Where one turn sends some rows of the set: a few examples, then the rows asked:
lota: [  6  22 -30  22  -7  32  22 -25  62 -23 -53  11  17 -45  11  -2   5  -6
 -27   1 -11  12]
timo: [  3  -6   5 -10 -11   7   9  23  -7   2  28   7   3 -34  -7  22  23 -18
 -23   0 -12 -27]
Lumo: [ -1  34   7  -2   6  31 -30 -20   1  22 -34  19  40  -4   0  12  38 -33
  -6  13  -9   2]
fonum: [ -3  16 -11  27 -31 -10   5 -23  10   1 -25  12  28  -7   6  31  28  -1
 -45   5  34  37]
Filot: [  6 -17  -7  11 -15  12  11  21   3 -10  12   3  -6 -46  -7  23  35 -47
 -36 -21 -22   2]
nad: [ 20  28  -6 -14  -6  31  11   5  17 -12 -40  26  41 -35  18  16  14  28
 -22  -2 -11 -17]
rerod: [ 12  15 -10  -6  -6  29  -4  10  -9 -15 -12 -10  -6 -23 -16  59  19  -5
 -29  -8 -54   2]
tet: [-17  10  -4  11  -9  17  10  -5  23  16  26  -3   6 -27 -13  30  12 -16
 -22  15  -2 -38]
muzav: [-11 -12 -11 -13 -15 -12  38  -3  21 -24 -40   9  -3  -3 -36  26  -9  16
 -26   6 -10   2]
fuzo: [ -3  16  -7  23 -15 -13  -8 -36  10 -19 -20   6  34 -11   6  22  33 -24
 -32 -16  38  27]
peli: [-11  29 -20  13   7  28  -1 -33  36 -13  -5 -21 -19 -16 -25  42  -3 -16
 -15  11 -38  -9]
zafo: [ 22  -5  16  -2 -11  -4  10  -6  21  10 -49   7  11 -24 -33   8  17 -38
 -18  33  -9  35]
Geti: [-25  11 -35  10  -1  32 -13 -10   5 -53 -30  22  12   1   0  13  18 -19
 -19 -42 -20   8]
toda: [ 25   3  -1 -19   0   6  18 -10  24 -17 -57   8  39 -54   7  21  31  -5
 -29 -25 -20  -2]
gil: [ -6  20 -10  10  -8 -18  -6 -26  -4  -5 -15  24  15   2  29  -2  35  -4
 -33  -1  34  32]
Dur: [  5   1 -11 -15  20   1   1 -19   7 -19 -18 -17 -31 -29 -12  31  30 -33
 -20 -17 -55  10]
zivu: [ 10  11  12 -13  -5   8   0  -3   1  38 -46  18  26 -12  -7  18  38 -24
 -20  30 -19  22]
nokom: [-16  -9 -21  18   0  11   8  -8  28   0  14   1 -21 -38   6  -1  35 -60
 -28 -12 -21   3]
Fuva: [  8  34  -1  23  -6  46 -32 -17  12 -16 -27  20  31  -7 -14  -3  12 -43
   1  15  -2  14]
vog: [  2  34 -11  -5  12  21   9 -34  47 -18 -36  14  29 -35  14  -5   2  10
 -10   2   1 -27]
zuras: [-36   4 -25 -16   0  -2  29 -18  20  18 -45  16  -1   9  -3  29  17  19
 -34   5 -22   1]
vef: [-26  12 -26  30  -9  31   9  -7  34  16  24   7 -18 -26   9   6  16 -30
 -28  16 -14 -11]
zavap: [-46  17 -36  -2  10  20  -1 -29  15  -2 -41  20  13   9  16  25  36  -8
 -28 -29 -30   2]
lozu: [ 21  12   7  12  -7  17  -8 -12  21 -23 -31  16   6 -18 -27 -21   3 -46
   0  30   0  29]
niz: [ 21   2 -19 -11   7   5  25  -8  36 -23 -56  21   3 -48  25 -21  23 -10
 -27 -10 -24  23]
veku: [  9  16 -10  21 -28  -8   0  -6  -5 -22 -14  24  16  -8  12   7  20   0
 -36   5  37  41]
ruson: [ -3  17 -32  11   4  28   4  -8  21 -15 -12  -3 -46 -19   0  16   8 -18
 -26  12 -56  24]
zala: [  2   9   4   4 -10 -35   2 -35   6 -13 -16  10  19  -7   2   6  26 -10
 -28   3  43  24]
tuben: [ -5  -5 -17  -5  -8   4  11   2   7 -70 -29  16  -1  -5 -28   7  -9  -7
 -11 -22  -6   4]
Turub: [ -1  30  -7 -19  18  19  -9 -10  -3 -15   6  -3 -22  -6  -7  28   2   5
  -6   9 -37 -23]

rerod goes to Turub
tet goes to vef
Geti goes to tuben
Now find these:
toda goes to nad
zafo goes to zivu
zala goes to fonum

Where one turn sends some rows of the set: a few examples, then the rows asked:
maza: [-25   2   4   3 -13 -25 -12  -2  15 -16  31 -22  34]
ges: [-25  21  32   0  33   4 -25 -39 -15   2  -9 -10   0]
Ririz: [-18 -10  28  33  32  11  -1 -25  38  20 -10   4  -1]
lupi: [-17  -9   8  38   1 -10 -11  -7  18  -5 -28   1  36]
soge: [-25 -14  -2   2  36   7 -38 -49   4  27 -14   5  -7]
tirud: [-22  16   6  15   2  31  -9 -23   0  26  25 -10  -9]
luk: [-29 -25  28 -17  -1 -41  -7 -26   6  -9  -5 -47  15]
fek: [-26 -19   8 -42  22 -20 -26 -10  -1   9 -31 -20  33]
Gak: [-23 -29  17 -16  11  17 -11 -51  -6   1  -7 -28 -19]
runut: [-26 -12  -6  -5  31  -4 -55 -29  -9  36 -14  -8   2]
bub: [-27 -24  13 -35  32 -21 -26 -23  -7   5 -29 -15  36]
Fanof: [-36  19  22   4  35 -35  -9 -16  16  30  17 -37  32]
Kiz: [ -7 -15  26  18  -5 -17 -12 -16  40   0   9 -25 -19]
ran: [-20  23  10  -4  12  -1 -16  15   2  33   0   3  44]
mazol: [-50 -26   4   3  29  -3  -8 -13  21  19  10 -39  64]
Lura: [-38 -48  36 -15  20  -6 -25 -29  42  10  12 -16  18]
Mor: [-15 -30  -6 -19  19  18 -19 -23  -2  42 -37 -20  25]
Rige: [-17 -39  30  13  39  16 -20 -47  15  33  -3 -38  16]
Maveg: [-23 -47  -3 -13 -20   7  -2 -18  28  -3  14 -18   4]
pedag: [-11 -24 -16 -14   2  29 -24  -1  -1  34 -25  -8  25]
nep: [-25 -28  16 -19   3 -18  -7  -1   2  19  22 -59  36]
Rupuf: [-45 -26  13 -23  24  -8   1 -20  39  39  16 -44  -1]
bupov: [-18  18   1   4  16  -8 -20   6   4  37  -9   3  49]
kodun: [-34 -14  15  -3  16 -46 -21   3  24  12  14   5  33]
gezin: [-29  -9  -8  10  15   7   2 -11  40  39  39  -6  23]
rego: [-16  12   4  23  -4  32  -5 -20   5  33  13  -9  -5]
dedo: [-44   3   0  -1   8 -16  -5 -22  50   4  23  -5  -4]
tizi: [-19 -13  -5  21  -9 -19 -30 -11  13  39  32 -32   3]
Rik: [-14  18  28  19  16   7 -18 -31 -16  -1  -5  10   5]
Niril: [-15 -37  10  18   8  -4 -29 -29  -6   9 -22 -41  52]
tumef: [ -5   1  23  -1   0  18   0  -5 -21  15 -27 -15  40]
Zago: [-28 -25   2 -24  14  12 -20 -49  -4   0  -6 -32 -20]
pob: [-26 -18   5  -3  -2  12  16 -40  21  17  18 -58   5]
ditam: [-20   7  -6  35   4 -14   5  -1  18   8   6 -49  26]
siti: [-41 -14  23 -30  25  -9  19 -22  30 -11  -1 -23  34]
bovib: [-11  11  24 -10   4  37   8 -12  -8   0 -19 -10  22]

bovib goes to pedag
bub goes to Gak
Now find these:
Mor goes to soge
mazol goes to Lura
pob goes to gezin
Maveg goes to tizi
lupi goes to Niril
tirud goes to ran
maza goes to nep

